[  2.9  56.6  34.0 -12.4  -4.2  24.8  -8.6] gives 2.9
[-56.2  23.4 -18.2   5.7  31.1   1.5] gives -56.2
[-56.1  -0.3  40.2   6.0 -62.2 -60.4  -2.8] gives -56.1
[-39.3  50.7  16.9   0.5  44.6] gives -39.3
[  3.2 -12.0 -10.4  47.4  18.0   0.2  15.4] gives 3.2
[ 29.8 -53.8  55.8  28.7  20.1  43.8  -2.1] gives 29.8
---
[[196 226  38 198 214  47]
 [ 53  30 205  45  32 174]
 [ 51  12 195  33  23 188]
 [ 47  25 197  54  26 193]
 [ 46  14 192  44  36 174]
 [188 215  25 198 213  49]
 [200 221  28 193 201  45]
 [ 45  11 189  49  40 180]
 [ 43  36 186  34  38 159]] ==> 51

[[2 2 2 2 2 4 2 7 8 2 8 3 2 8 2]
 [3 3 3 3 3 2 3 2 1 3 1 2 3 1 3]
 [4 4 4 4 4 2 4 2 2 4 3 1 4 3 4]
 [1 1 1 1 1 4 1 3 3 1 2 4 1 3 1]
 [4 3 3 3 3 2 3 6 5 3 6 2 3 6 3]] ==> 4

[[3 7 6 5 5 8 6 3]
 [4 6 6 5 4 7 5 4]
 [4 6 4 4 5 6 5 3]
 [5 7 6 5 4 7 6 2]
 [5 8 7 6 4 8 6 3]
 [3 5 4 4 5 6 5 4]
 [5 7 5 6 5 6 6 4]
 [5 5 5 6 4 4 5 4]
 [5 6 6 5 5 7 6 2]] ==> 4

[[4745 1961 3359 5153 6983 6059 7259 3061 6212 6064 9043 5363]
 [3704 5828 4669 3651 4091 3609 3168 4219 3876 2998 2840 4090]
 [4186 3508 4540 2908 4867 2424 3450 2669 6385 2780 2815 3713]
 [4302 4181 4933 3753 4695 3175 3963 3670 4410 3752 3518 4003]
 [4794 4272 4163 6343 5065 6757 8174 5283 3972 5582 8028 5025]
 [4406 7334 4007 7760 3225 7437 5919 9029 3157 6052 6024 4899]
 [3837 3416 3718 4379 6073 4702 4940 3145 4985 4579 4753 4608]
 [4873 2405 3832 5834 6005 6836 8005 3865 6013 6738 9296 5919]
 [4328 2564 4643 2430 5425 2444 3827 2294 7594 3260 3312 4365]] ==> 4186

[[58 75 68 68 35 80 37]
 [82 80 85 14 47 22 50]
 [68 36 56 22 49 72 62]
 [13 54 27 78 68 78 27]
 [91 56 54 60 54 57 52]
 [26 50 62 57 67 57 64]
 [69 77 73 62 65 64 44]
 [58 71 67 63 37 85 35]] ==> 68

[[55 28 37 41 44 31 46 23 26 20 39 59 27 39 44 40]
 [39 28 22 41 38 49 33 47 58 14 61 51 31 41 18 35]
 [28 40 33 47 66 62  3 48 55 32 67 29 63 43  2 41]
 [50 60 47 60 40 45 57 55 44 29 71 31 43 68 29 41]
 [50 42 35 35 34 35 35 44 36 23 46 58 67 57 26 48]
 [27 62 48 32 41 36 20 60 29 52 45 41 41 30 50 50]
 [36 80 44 32 61 37 20 62 48 62 44 27 33 41 47 49]
 [33 47 23 63 26 37 51 19 13 36 40 41 51 40 23 53]
 [38 60 48 43 51 35 29 32 25 49 34 41 56 41 56 67]
 [38 51 42 13 49 41 16 49 30 74 38 37 30 53 55 61]] ==> 28

[[5 8 6 7 5 5]
 [7 5 2 4 5 8]
 [6 5 5 5 6 6]
 [7 5 2 4 6 8]
 [5 8 6 7 5 5]
 [6 7 6 7 6 6]
 [5 8 6 8 3 5]
 [5 7 6 7 5 5]
 [5 9 6 8 3 5]
 [5 7 6 7 5 5]] ==> 6

[[5 5 3 6 5 4 6 3 6]
 [7 7 7 0 5 5 7 2 8]
 [5 6 4 5 6 4 3 4 5]
 [8 4 3 3 8 5 4 1 3]
 [6 7 4 5 7 3 4 8 2]
 [6 8 4 2 5 6 3 3 5]] ==> 5
---
54.0	-53.0	46.6	-49.4	-38.5	-51.8	54.9
38.5	-51.0	38.6	-49.9	-35.8	-50.1	41.8
61.3	-57.2	50.6	-51.9	-45.8	-55.3	56.5
value -53.0

-19.2	-26.5	7.3	-44.8	37.1	21.7
-29.8	11.2	32.9	-45.1	1.0	16.3
-25.0	-15.0	19.3	-49.0	27.0	20.2
value -26.5

-19.8	7.7	16.4	17.0	-0.8
50.8	-37.3	-34.4	-51.0	33.5
-42.4	30.4	50.2	37.9	-21.4
value 7.7

41.9	-35.8	26.6	-43.5	-28.8	-25.1	43.5
42.4	-42.3	56.9	-40.6	-12.6	-43.6	37.2
21.7	3.4	-11.2	-28.6	5.8	25.0	28.9
value -35.8

-50.9	-42.1	-47.3	40.4
35.1	26.7	26.1	-33.6
36.7	26.4	27.5	-46.6
value -42.1

8.1	-54.4	38.7	-26.3	-6.2	22.3
11.5	-21.3	5.4	-0.2	-48.1	21.2
19.3	-39.8	2.9	-62.6	-28.8	-28.3
value -54.4

-13.0	10.5	-0.5	9.2	-11.6	-11.4	21.8
-45.0	49.5	45.2	40.9	-32.7	-41.4	40.6
-39.0	42.5	41.3	38.6	-31.5	-38.5	33.9
value 10.5

-31.7	-9.6	25.3	-15.2	24.1	27.5	-47.7
16.0	62.3	-14.0	20.3	-23.4	5.4	16.5
-22.4	36.7	-27.1	4.4	-25.2	-1.3	-8.6
value -9.6

-18.2	-5.2	-6.0	24.2
-10.8	51.6	-24.6	-12.2
42.6	14.8	34.3	-25.2
value -5.2

47.8	-34.0	-29.7	-5.2	12.4
-8.1	-9.0	-2.1	22.6	11.9
-13.3	12.5	11.9	64.1	-8.3
value -34.0
---
31.5	16.3	6.3	25.6	29.1
-10.8	-20.6	-1.3	-31.8	-44.4
55.1	-5.1	30.0	30.5	14.7
result: 25.6

-8.9	-17.1	-47.6	5.8	-10.5	-3.4	42.5
-19.0	-23.2	-45.3	-15.8	-29.6	25.8	36.6
-14.7	-22.9	-40.5	-14.0	-14.1	18.5	47.3
result: -3.4

-54.6	0.2	28.0	28.7	40.3
50.7	-27.1	-44.0	30.1	17.9
-8.7	7.8	3.4	-12.4	-19.8
result: 28.7

-57.4	-14.9	-16.7	-24.4
-1.0	-46.2	-16.7	-19.9
6.8	-10.7	-27.8	-21.6
result: -16.7

28.6	-20.1	24.1	29.5	18.4	10.5	14.8
23.7	-41.2	34.3	8.3	30.3	11.0	32.5
38.3	20.5	25.0	-28.5	-41.5	-46.1	-44.7
result: 10.5

26.6	11.4	-23.0	3.8
17.9	39.2	-11.4	-44.6
-9.2	26.5	2.0	-53.2
result: -23.0

0.7	39.3	-54.5	30.0	44.1	42.7	11.4
-25.6	-41.8	-37.0	-42.0	-30.6	18.3	2.2
-53.3	28.4	-37.6	-11.0	1.3	-53.3	-41.1
result: 42.7

15.8	32.5	-41.9	57.6	20.9	-8.6
-36.8	-44.7	-11.4	-7.1	16.1	41.3
-15.0	-44.7	-57.3	-23.5	-48.5	-41.6
result: 20.9

-3.4	9.6	-4.0	54.8
-0.7	-5.1	-3.1	42.0
-17.1	-9.8	-6.2	36.4
result: -4.0

-8.4	44.2	24.6	-25.7
58.1	-8.6	36.5	-16.3
-41.3	0.2	-57.0	21.3
result: 24.6
---
[[787, -294, -433, -567, -267], [-914, 876, -304, 147, -312], [-131, -601, 158, -545, -189]] value -267
[221, 698, 930, 912, 72] value 72
[794, 689, 245, 932, 696] value 696
[723, 903, 619, 113, 289] value 289
[[115, 103, 159, 227, 248], [230, 148, 42, 109, 212]] value 248
[[2, 6, 8, 1, 1], [1, 7, 7, 1, 1], [1, 8, 4, 2, 2]] value 1
[[4124, 4214, 5862, 4237, 4629], [1855, 2130, 6680, 2416, 6148], [7601, 7364, 6764, 8768, 8098]] value 4629
[[196, 215, 223, 51, 40], [64, 103, 89, 193, 194], [93, 77, 77, 195, 199]] value 40
[35, 98, 95, 83, 195] value 195
